One turning vector, and how many ticks it has turned
The counts run from 0 to 421.
[  7 -13  34 -21  -9  11   2   5  20  -4  -9  -7 -13   6 -30  -9 -13 -11
  -9 -20  19  14   8  -6 -13  -5  -5  20  26  26   6  10 -14] -> 347
[-14   7 -18  -3  15  -4   4 -12  19  12  10 -13   6  16 -28   5   9   1
  13  -1  11  38   8  27   7  11  23 -10  12 -17 -14  -4 -14] -> 164
[-18   5  -8 -15 -14  -3  11   3   6  31   5   1   3  11  16 -31   9 -14
 -22  15  19 -19 -17 -10   9 -12  15 -19  -9   2  24   0  26] -> 39
[  4  -4  10  -3 -35 -10 -14   6  13  25   4   8 -13 -21 -21 -11  -7   2
   9 -19   8  10  15  21 -15  -5  -5  18  10  31  14  10 -23] -> 215
[ -4   1   8  11 -21   7   2   8 -11   9  -7  -7  -3  -3   8  -4   4  -2
 -12   8 -25 -42  13 -22  24  -7   4 -19  14   6  20   8  22] -> 395
[ 16 -11  16  -1   4   8  15 -22   4   9 -19   8   0  11  10 -17   1  12
   3   0   1 -13 -12 -37  -4 -18  -8 -12 -12 -36 -12   6  11] -> 367
[ -5   3  -7  13  -7  -3  23 -11  14   2  16  -5   0  13  24   3   1  10
  10   9   9  -9  21 -28   0  -7  -4   4  17 -37  34  16 -25] -> 67
[-36   1  -7   5   1 -30  19  -7  27  19  22  17  -4  -9  11   6  -1   6
  -5  10  -5  34   6  17 -15   3  13  13   0  18  -1   4  -7] -> 381
[ 11 -15   7  11  -4 -19  17  -2 -13   6   5 -12  -9 -25 -25 -19  -2  17
  46   9 -10   7   5   2 -10   7   4  -5 -18 -13 -13  -9   2] -> 133
[ -1   3  22  -2  -9  11   4   4  -9   8 -10  -8   4   8   1 -17   9  -5
   3  12  -8 -19  -3 -44  -6 -29  -1 -15   1  10  22  11  24] -> 203
[-16 -19   0  17  -5 -23  27  27   4  14  30  -8   7 -13  16 -22  -4  -1
   2 -12  11   5 -15   7  18 -10  10  -5  -4  27  30   0   1] -> 213
[ 11  -9  20  23  13 -28  25  27  10   1  -6 -12   3  -7 -14 -14 -12   1
   9  -9  17  22 -18   2  11   3  23 -18  -3 -19   2 -21  12] -> 350
[ 19  -6  -9  15  -3  14   9 -12  -7  19  15 -10  36   4  -8  -6  11 -13
  17   6  -3 -11  -4  11   1  -3  -5 -23 -14 -36 -16  17 -10] -> 169
[  5 -11  -4 -11  19 -11  42  -6  17   3   5   2 -12  -6   5 -21  -3  18
  23 -19   3  35 -10  29   8  -1  27   5   7  -6 -10  -1 -12] -> 296
[-25  -2  28 -11   8  10  -4  11  27  15 -14  10 -13  15  13  -4  -7  -8
 -15 -20   5  -5  16  -7  -2 -19   1  14  29  21  29   9  10] -> 16
[-37 -21  25  -6   3   6  -3   0  15  17   5  13  -1  20  14 -18  -3 -23
 -16 -13  26 -10  17   2   3   6   5  13  11   5  27   4  15] -> 15
[-20 -13   3  13  13 -20   3   1   8  24  26  15  16  -2   0 -10   0  -7
  19 -10 -10  -2  18  38  -7  28   2   6  -3 -15   3   2  15] -> 188
[ -6 -19   6 -15   0  29  -7 -12 -12  25 -14  -3  12  10 -11  -1 -14 -10
 -20 -15 -17  17   7 -23  14 -28 -13  -8 -10  18 -26   2  -8] -> 88
[-22  -5  -3  25  -2 -17  -7   1  -1  31  26  -2  28  -6  -4  12  19  -2
   4  18  13   0  14  13 -12  12   4 -13 -21 -19 -14  -8  17] -> 248
[  9  -3  22  -1   0  29   2 -21   8  18  -5   2  15  -6   4  29  -9   1
  -5  -2 -19   8  25  -6 -22 -11  -6  -2   3  -6 -31  13 -10] -> 252
[  7   7  17   4 -10 -15  26  19  21  -1   6 -13  20 -19  -1 -20   4   0
   3 -12 -12 -26 -28   0   0 -14   9   0   9  33  14  15  29] -> 377
[-27  -6   8   0  -7  15   3  -8 -20  21  -9  -6 -10  -2   4  -6  -2 -17
 -11  18 -14 -24  12 -29  21  -2  15 -20 -18  12   2  -8  34] -> 394
[-21  -2  17 -14  -1  -9  24   8  37  -1 -11   4 -23   4   8   5 -18 -20
  -9  12 -16  -2   2  -7   0  -6  10  14  13  25  24  10   3] -> 208
[-13  -8 -29  16   1 -20  12  -7 -26  17   4   5  29   6  -5 -24   8  -4
   0  13 -21  18  -7  -9  13  -7   5 -20   2  12   6 -14   9] -> 195
[ 15   5   7   9 -19  12   1  -1  -1   4 -12  -9   7   2   8   3  12   0
   6   7 -12 -44  21  -5  10  -8  12 -11  32 -10  33  20   3] -> 396
[ -1  -8  -7 -12  -4 -13  19 -15 -15   8   4   4   8  22  -4 -47   9 -14
  -6   6  25  -9  -8  -8  15   1   9 -10  15 -16  22  -9  16] -> 369
[  7  -8  -5  18 -18   0 -12 -24   3  10   7   3   9   3   9   5  27  16
  20  -2  18  14  13  20  10 -10   8 -35  20 -18   3  -4 -18] -> 223
[  2  11  12   4 -14   8 -11 -29   5  13 -10  16  -7  -3  14  28   8  19
 -10  14  -2  13  19 -28 -24 -23  -3 -16  14   7  -1   4  -3] -> 390
[-14  26  12  34 -12 -14 -13   4  28  16   2   3   7  -3 -24   7  21  24
  21 -29   9   2   5   2 -15 -14  -8 -18  10   0   3   8   2] -> 162
[  0  10 -15 -14 -32  -2  11   5  16  25  -3   0   0  10  -3 -16   3 -10
 -25  19  14 -24  -4   2   8  -4  12  -6  21   9  35   9  14] -> 40
[ 16 -11  24   3  10  -8  10   8  -8  10   2 -15  10   6 -19 -28   4   4
  34 -15  14  -9  19   1 -12   4  -3   5   6 -30  22   2  11] -> 265
[  9 -16   5 -13  12   8  42 -10  13  -9   4 -22   6  -2  27   3 -11  -7
  -8  22   7 -11   0 -10  14   7  28   1   1 -27  -7   1  -1] -> 314
[ 20  -7  14 -12 -21   3   7  -8  36  24 -11  15 -21  -2  10   5 -14  -4
   0  16  13 -22  22  11 -21   2  -5  16   9 -18   5  24  -7] -> 42
[ 19 -14   9  -3   6  11  11 -18  -8  11 -10   5  15 -15  -8  -1  -1  19
  31 -16 -37  31   6  12 -20 -19  -4   4   7   8 -26  11  -8] -> 192
[  3  -2  10   2  -7  19  -2 -20   5   8   5  -1 -11   4   9  -6   1   3
  21   4   7 -32  36   6   5   3  11   0  23 -32  28  22  -7] -> 397
[ -8 -13  19  -7  -4  -2  23   0  10  15   2   4   6 -14 -29  -9 -12 -13
  -1 -14 -20   2 -22  13   5  -3  -3  13 -22  36 -34  20   9] -> 106
[-25   5  17  16  -9 -15   6  16  24  -8  15  -5  -2  -5 -16   7  -2 -11
  -9 -14   6  -3  16  -1   7   3   5   6  28  28  28   7   0] -> 76
[ -7 -13  38   3  23  -2   8  11  14  14   3 -24  -6 -18  -6  18 -10   6
  27 -13  15  31   5   8 -16  -3   6  -7 -13 -13 -28  -6 -10] -> 79
[-23  -6   2  17 -13 -36  21   4 -13  16  18  -5  -8 -11 -12 -15   9  10
  27  10  -9  11  -1   3  -5   8   0  -3 -35  -7  -4 -12  10] -> 134
